data = ((0.899, 0.975, 0.074, 0.960, 0.421, 0.851, 0.643, 0.553, 1.007, 0.048, 0.357, 1.161, 0.193, 1.486), (0.473, -0.066, 1.044, -0.642, -0.052, 0.946, 0.179, 2.555, 1.760, 0.057, -1.383, 0.819, 1.668, 0.303), (0.945, 0.648, 0.035, -0.101, 0.334, 0.834, 0.753, 0.553, 1.384, 0.665, 0.301, 1.083, 0.824, 0.467), (0.131, 0.688, 1.957, 1.658, -0.794, -0.009, -1.162, 0.732, 0.394, 0.335, 1.333, -0.075, 0.397, -1.617), (-0.256, 1.211, 0.366, 0.850, 1.168, 1.447, 1.895, 0.546, 0.617, 1.857, 0.573, 0.203, -0.748, 1.387), (0.689, 0.263, 0.941, -0.162, 0.380, 0.722, 0.080, 1.828, 1.417, 0.060, -0.557, 0.538, 0.935, 0.501), (0.587, 1.195, 0.364, 0.614, 0.041, 0.888, 0.949, 0.695, 1.402, -0.051, -0.022, 1.199, 0.311, 2.122), (-0.101, 1.942, 1.189, 0.368, 0.427, 0.992, -0.182, -0.352, 0.899, 0.425, 0.696, -0.827, 1.433, 0.510), (1.081, 0.672, 0.020, -0.080, 0.376, 0.982, 0.841, 0.518, 1.465, 0.891, 0.304, 1.187, 0.824, 0.471), (-0.160, 1.082, 0.742, 1.061, 0.685, 1.069, 1.138, 0.600, 0.571, 1.477, 0.770, 0.149, -0.474, 0.607), (-0.192, 1.148, 0.565, 0.975, 0.930, 1.238, 1.477, 0.578, 0.564, 1.668, 0.701, 0.157, -0.622, 0.972), (0.793, 0.415, 0.882, 0.097, 0.599, 0.618, 0.042, 1.449, 1.219, 0.068, -0.133, 0.399, 0.574, 0.580), (-0.119, 0.437, 0.236, -0.478, 0.331, -0.216, 0.134, 0.762, 0.650, -1.010, 0.432, 0.499, 1.018, 0.515))
Rows and columns are counted from 1.
(1, 1)	0.899
(8, 1)	-0.101
(5, 2)	1.211
(4, 5)	-0.794
(2, 2)	-0.066
(6, 1)	0.689
(5, 8)	0.546
(10, 4)	1.061
(5, 14)	1.387
(7, 3)	0.364
(1, 6)	0.851
(11, 14)	0.972
(3, 12)	1.083
(1, 12)	1.161
(5, 12)	0.203
(8, 13)	1.433
(4, 12)	-0.075
(1, 11)	0.357
(5, 4)	0.850
(6, 9)	1.417
(1, 10)	0.048
(11, 13)	-0.622
(5, 10)	1.857
(2, 9)	1.760
(12, 14)	0.580
(8, 5)	0.427
(2, 3)	1.044
(10, 5)	0.685
(6, 6)	0.722
(7, 14)	2.122
(10, 1)	-0.160
(11, 12)	0.157
(12, 9)	1.219
(7, 1)	0.587
(9, 6)	0.982
(11, 11)	0.701
(7, 13)	0.311

grid =
[[-0.479  1.499 -1.262 -0.611  0.694]
 [-0.388  1.444 -1.125 -0.747  0.879]]
Rows and columns are counted from 1.
(1, 1) => -0.479
(2, 4) => -0.747
(2, 1) => -0.388
(1, 5) => 0.694
(2, 3) => -1.125
(1, 2) => 1.499
(1, 4) => -0.611
(2, 2) => 1.444

m =
[[-21 -12  41   7  27 -14 -22  -1   4 -26   9]
 [ 15   2 -27  -3 -28  14  -3  11   2  30 -20]
 [ 12  12 -24  -5 -17  -3  31  -1   7   8  10]
 [-19   4  24  14  18 -19 -24  -1  -3 -26   4]]
Indices start at 1.
(1, 1) -> -21
(3, 11) -> 10
(1, 11) -> 9
(2, 1) -> 15
(4, 6) -> -19
(3, 8) -> -1
(1, 5) -> 27
(1, 7) -> -22
(3, 9) -> 7
(4, 4) -> 14
(2, 6) -> 14
(2, 3) -> -27
(4, 3) -> 24
(3, 5) -> -17
(4, 5) -> 18
(3, 2) -> 12
(2, 10) -> 30

X =
-10.636   -9.701  -10.895   -2.490
-16.224  -14.621  -17.258   14.455
-24.245  -21.773  -25.064    3.035
-14.352  -25.209    2.627  -11.383
-25.205   13.681   -6.785   20.146
 11.262  -17.518  -12.428   -6.748
Indices start at 1.
(1, 1) => -10.636
(4, 1) => -14.352
(1, 4) => -2.490
(2, 3) => -17.258
(4, 3) => 2.627
(6, 3) => -12.428
(3, 1) => -24.245
(2, 1) => -16.224
(2, 4) => 14.455
(6, 2) => -17.518
(3, 4) => 3.035
(2, 2) => -14.621
(6, 4) => -6.748
(5, 2) => 13.681

M =
-33	-10	27	-16	-25	0	-2	-18	30	16	-14	-17	-4
-34	-10	10	-16	-32	-3	-5	-29	33	10	-21	-6	2
-9	-25	30	-20	-5	-9	8	-22	13	21	43	-21	15
-31	-14	2	-19	-40	-3	-9	-20	33	5	-20	4	7
-42	-8	22	-15	-17	3	2	-29	26	21	3	-25	0
-30	-15	-6	-23	-45	1	-13	-23	30	2	-6	13	22
Rows and columns are counted from 1.
(1, 1) => -33
(3, 3) => 30
(1, 13) => -4
(4, 2) => -14
(2, 8) => -29
(4, 12) => 4
(4, 3) => 2
(5, 5) => -17
(6, 13) => 22
(2, 3) => 10
(2, 4) => -16
(1, 9) => 30
(3, 7) => 8
(1, 8) => -18
(5, 7) => 2
(1, 6) => 0
(4, 1) => -31
(4, 5) => -40
(3, 8) => -22
(6, 11) => -6
(5, 12) => -25
(3, 12) => -21
(6, 4) => -23
(5, 13) => 0
(2, 9) => 33
(2, 13) => 2
(6, 1) => -30
(3, 4) => -20
(5, 9) => 26

A =
-21	-12	28	21	9	-2	-5	-4
31	40	1	19	-23	-13	-10	53
-7	7	-22	-5	31	-22	24	-32
Rows and columns are counted from 1.
(1, 1) -> -21
(3, 3) -> -22
(3, 7) -> 24
(3, 4) -> -5
(2, 3) -> 1
(1, 8) -> -4
(2, 1) -> 31
(2, 7) -> -10
(3, 5) -> 31
(1, 5) -> 9

x =
22	-9	-6	-22	21	-41	-1	6	-15	-19	-3	-1	14	34	4
7	-5	15	2	29	0	-2	-16	20	-4	1	7	-4	25	0
43	-26	-13	8	0	28	-4	-8	16	-10	9	22	13	-32	9
11	-14	-24	18	-25	22	7	6	5	-27	16	28	-31	-39	-10
-1	11	-15	-15	-33	3	11	21	5	14	26	-16	-18	-14	-4
19	-24	-6	-12	25	-16	-24	-22	-5	25	-53	-13	43	15	0
28	-8	-13	20	-32	34	-4	-10	6	16	17	27	25	-33	27
55	-16	-1	-23	15	-20	-2	5	-9	-40	2	-3	1	5	-16
-4	4	-26	3	-19	21	5	10	-17	20	24	40	29	-20	-16
-17	-8	25	-25	26	-44	12	-18	-4	1	-36	-29	-22	29	-9
Indices start at 1.
(1, 1) = 22
(4, 8) = 6
(7, 12) = 27
(4, 14) = -39
(5, 6) = 3
(7, 10) = 16
(6, 11) = -53
(5, 1) = -1
(1, 12) = -1
(6, 10) = 25
(8, 7) = -2
(2, 6) = 0
(2, 10) = -4
(9, 15) = -16
(1, 2) = -9
(5, 10) = 14
(7, 6) = 34
(8, 9) = -9
(3, 12) = 22
(5, 14) = -14
(1, 3) = -6
(10, 1) = -17
(10, 11) = -36
(1, 6) = -41
(1, 14) = 34
(10, 3) = 25
(1, 11) = -3
(5, 3) = -15
(3, 4) = 8
(3, 14) = -32
(4, 12) = 28
(2, 3) = 15
(9, 6) = 21

arr =
[[-41   7  -3  12 -18 -34 -21 -28  16 -38  -8  32  -8  15]
 [-22 -40 -20  33  16 -35   7  -1   4 -14 -20 -43  -3  -6]]
Rows and columns are counted from 1.
(1, 1) => -41
(2, 6) => -35
(2, 14) => -6
(1, 12) => 32
(2, 11) => -20
(2, 4) => 33
(1, 7) => -21
(1, 6) => -34
(1, 10) => -38

a =
array([[-243, -278, -399,   80, -114, -439,    8,  246, -799, -551,  -94,
         -41, -235, -543,  -58],
       [ 270, -767,  155,  -29,  121,  -19, -302,  256, -170, -677, -233,
        -413, -765,   94,  -40],
       [ 333, -348,  287, -275,   47,   83, -507,    9,  177,   21, -171,
        -363, -265,  247, -169],
       [-454,   68, -349, -172, -221, -451,   45, -217, -528, -125, -244,
          86,   53, -673, -266],
       [ 363, -338,  145,   75, -116, -229, -244, -315,  199, -145, -271,
        -106, -292,   80,   76],
       [-159, -122,  -88, -458,  327,  249, -362,  190,  303,  308,  -59,
        -389,  -39,   17, -352],
       [ 138, -764,   61, -200,  273, -144, -344,  561, -126, -470,  -67,
        -467, -676, -128,  -98],
       [  80, -440,  -88,   94, -159,  -71,  -89, -457,   44, -359, -199,
        -151, -456,   83,  125],
       [ 109,   83,   51,  -39, -572, -315, -130, -562, -156,  -71, -194,
         100,   48,  -52,  -62]])
Indices start at 1.
(1, 1) -> -243
(8, 5) -> -159
(1, 6) -> -439
(2, 2) -> -767
(3, 14) -> 247
(6, 7) -> -362
(1, 13) -> -235
(3, 12) -> -363
(5, 6) -> -229
(7, 11) -> -67
(9, 9) -> -156
(5, 11) -> -271
(6, 3) -> -88
(7, 13) -> -676
(8, 9) -> 44
(9, 6) -> -315
(4, 4) -> -172
(8, 13) -> -456
(8, 3) -> -88
(4, 11) -> -244
(6, 8) -> 190
(5, 15) -> 76
(2, 12) -> -413
(6, 6) -> 249
(8, 15) -> 125
(1, 8) -> 246
(2, 9) -> -170
(6, 2) -> -122
(9, 13) -> 48
(6, 5) -> 327
(3, 5) -> 47
(9, 7) -> -130
(9, 11) -> -194
(7, 8) -> 561
